Rotation paths and how fast each direction turns (degrees a step):
Each turn is a multiple of 5 degrees from 10 to 175, or 0.
Each row of a path follows its step; steps can be skipped.
Rotation 1:
step 0: [-0.13  1.35  0.54 -1.57 -3.52  0.98  0.30 -0.39 -0.69 -0.68 -2.55 -0.38
  1.90 -1.60 -0.65  0.22  1.95 -0.74  0.22  0.80 -3.15  0.92  1.22 -2.12
  1.87 -0.21 -0.47  0.32  0.54  0.13 -1.34 -2.05 -0.65  0.99  1.46 -0.27
  2.20 -0.83  0.48]
step 1: [ 0.02 -0.08  1.20  1.03  0.05  1.72  1.14 -0.32  1.32 -0.04 -0.81 -0.01
 -1.32 -1.06  1.54 -0.64 -0.23 -1.32  0.86  2.19 -0.48  1.24  1.46 -1.21
 -0.33 -3.73 -2.21 -3.32 -1.60  0.20 -0.15  1.02 -0.80 -0.52  1.65 -1.25
 -0.89 -1.47 -2.24]
step 2: [-0.44 -1.77  0.51 -2.91 -1.52 -0.13  0.50  0.82 -2.64  0.95 -1.31 -1.11
 -0.22 -0.60  1.10 -3.20 -1.02 -0.63 -0.12 -0.24 -1.46  1.48 -2.23 -1.72
 -1.39  0.79 -1.49  0.02  0.49 -1.62  0.19  0.80 -0.21 -1.98  0.58  1.10
  1.24 -1.20 -2.42]
step 3: [-0.86 -0.91  0.94 -0.74  0.98  1.73  0.20  0.17  0.97 -0.18 -1.61 -0.53
  0.26 -1.10 -1.84 -2.13 -3.25  1.00  1.23 -0.03 -1.59 -0.36  0.02  3.08
 -1.14 -1.94  0.34  0.32 -0.44 -0.39 -0.25 -1.00 -2.44 -2.81  1.78 -1.44
 -0.46 -1.07  1.69]
step 5: [ 0.09 -0.38 -2.61  0.16  0.64  1.26  1.12  2.21  1.36  0.19 -1.09  0.23
 -1.75  0.34 -0.86  0.05 -1.82 -3.70  1.21  2.08 -1.47  1.37  1.27  0.38
 -0.13 -2.29 -0.14 -1.17 -0.94  2.12 -0.44 -1.29  0.14  0.32 -0.24 -1.64
  0.32 -0.73 -2.28]
step 6: [-0.41  0.64 -1.41 -1.89 -1.72  0.72 -0.40 -0.41 -0.80  0.13 -1.92  1.23
  0.88 -0.46 -0.84 -3.64 -1.10 -0.80 -0.31  0.14 -0.07  1.91 -2.11 -2.42
  0.63  0.38 -0.73  0.22 -1.06 -1.04  0.22  2.33  1.18 -0.41 -2.64 -1.97
 -0.17 -2.27 -0.79]
step 8: [ 0.85  2.75 -0.70 -0.91 -2.45  1.51  0.31 -0.68 -1.03 -1.18 -0.43 -1.47
  1.08 -1.71 -0.28 -0.48  0.68 -0.93 -0.32  1.15 -0.19 -0.04  1.37 -2.05
  1.54 -1.19 -0.62  0.62 -0.88 -0.60 -1.03  2.29 -1.29 -1.08  4.26 -0.94
  2.25 -0.77  0.97]
step 9: [-0.58  0.49  0.22  2.33 -0.59  0.93  0.98  1.66  1.01 -0.29 -0.66 -2.37
 -2.11 -2.13 -0.27 -0.71 -1.54 -1.70  0.66  0.42 -1.50  1.47  0.83 -0.18
 -2.44 -1.97 -0.68 -1.70 -1.52 -1.02 -0.30 -0.32  1.21 -0.72  1.18  1.80
  0.04 -0.55 -3.36]
step 10: [-1.63 -0.44 -1.67 -2.93 -0.86  1.58 -0.05 -0.11 -2.95  1.17 -2.53  1.09
 -0.18 -2.29 -0.74 -2.15 -0.52 -0.33 -1.47 -1.35 -1.79  1.07 -0.31 -0.57
  0.67 -1.27  0.87 -0.23  0.50 -1.94 -0.58 -0.38 -1.03 -3.01 -1.18 -0.03
  0.44  0.13 -1.18]
[ 0.03 -0.18  0.17 -0.29  1.34  0.14  0.11 -0.17  0.26 -0.30 -0.72  0.21
 -0.66 -0.25 -0.15  0.31 -0.28  0.18 -0.42  1.01  0.48  0.66  0.30  0.65
  0.60 -1.07  0.14  0.21  0.18  0.20  0.48  0.19  0.22 -0.06  0.26  0.69
 -0.57  0.02  0.25]  170
[ 0.11  0.34 -0.23 -0.53 -0.42  0.12  0.20  0.83  0.28 -0.21  0.98 -0.71
 -0.86 -0.71 -0.48  0.08 -0.54  0.10  0.51 -0.56  0.47 -0.41  0.43  0.50
  0.45  0.22  0.34  0.08 -0.12 -0.43 -0.04  0.00 -0.25 -0.95 -0.08  0.97
  0.01  0.14  0.25]  65
[ 0.01  0.18 -0.48 -0.99  0.49 -0.20  0.47  0.45 -0.83  0.38 -0.50  0.00
 -0.11  0.28  0.47  0.45  0.30 -0.83  0.21 -0.16 -0.04  0.12  0.16 -0.19
 -0.19  0.24  0.26  0.60  0.10  0.36 -0.16 -1.62 -0.17 -0.45  0.60 -0.18
 -0.07  0.52  0.22]  145
[-0.59 -0.24  0.54 -1.21 -0.55 -0.31  0.57 -0.42  0.34  0.44  0.38 -0.17
 -0.26  0.74  0.23 -0.02 -0.38 -0.13 -0.02 -0.10  0.27 -0.30  0.17 -0.38
 -0.29  0.19 -0.28 -0.36  0.47  0.46  0.98  0.66  0.44 -0.09  0.84 -0.23
 -0.54 -0.58  0.50]  70
[-0.18  1.54 -0.69  0.08 -0.22  0.43 -0.07 -0.02  0.43 -0.24 -0.23 -0.08
  0.04 -0.08 -0.50  0.44  0.13 -0.66 -0.40  0.24  0.12  0.03 -0.21 -0.44
 -0.40  0.33  0.20  0.49 -0.63  0.15 -0.10  0.60  1.34  0.19 -0.04 -0.01
 -0.36  0.43  0.65]  40
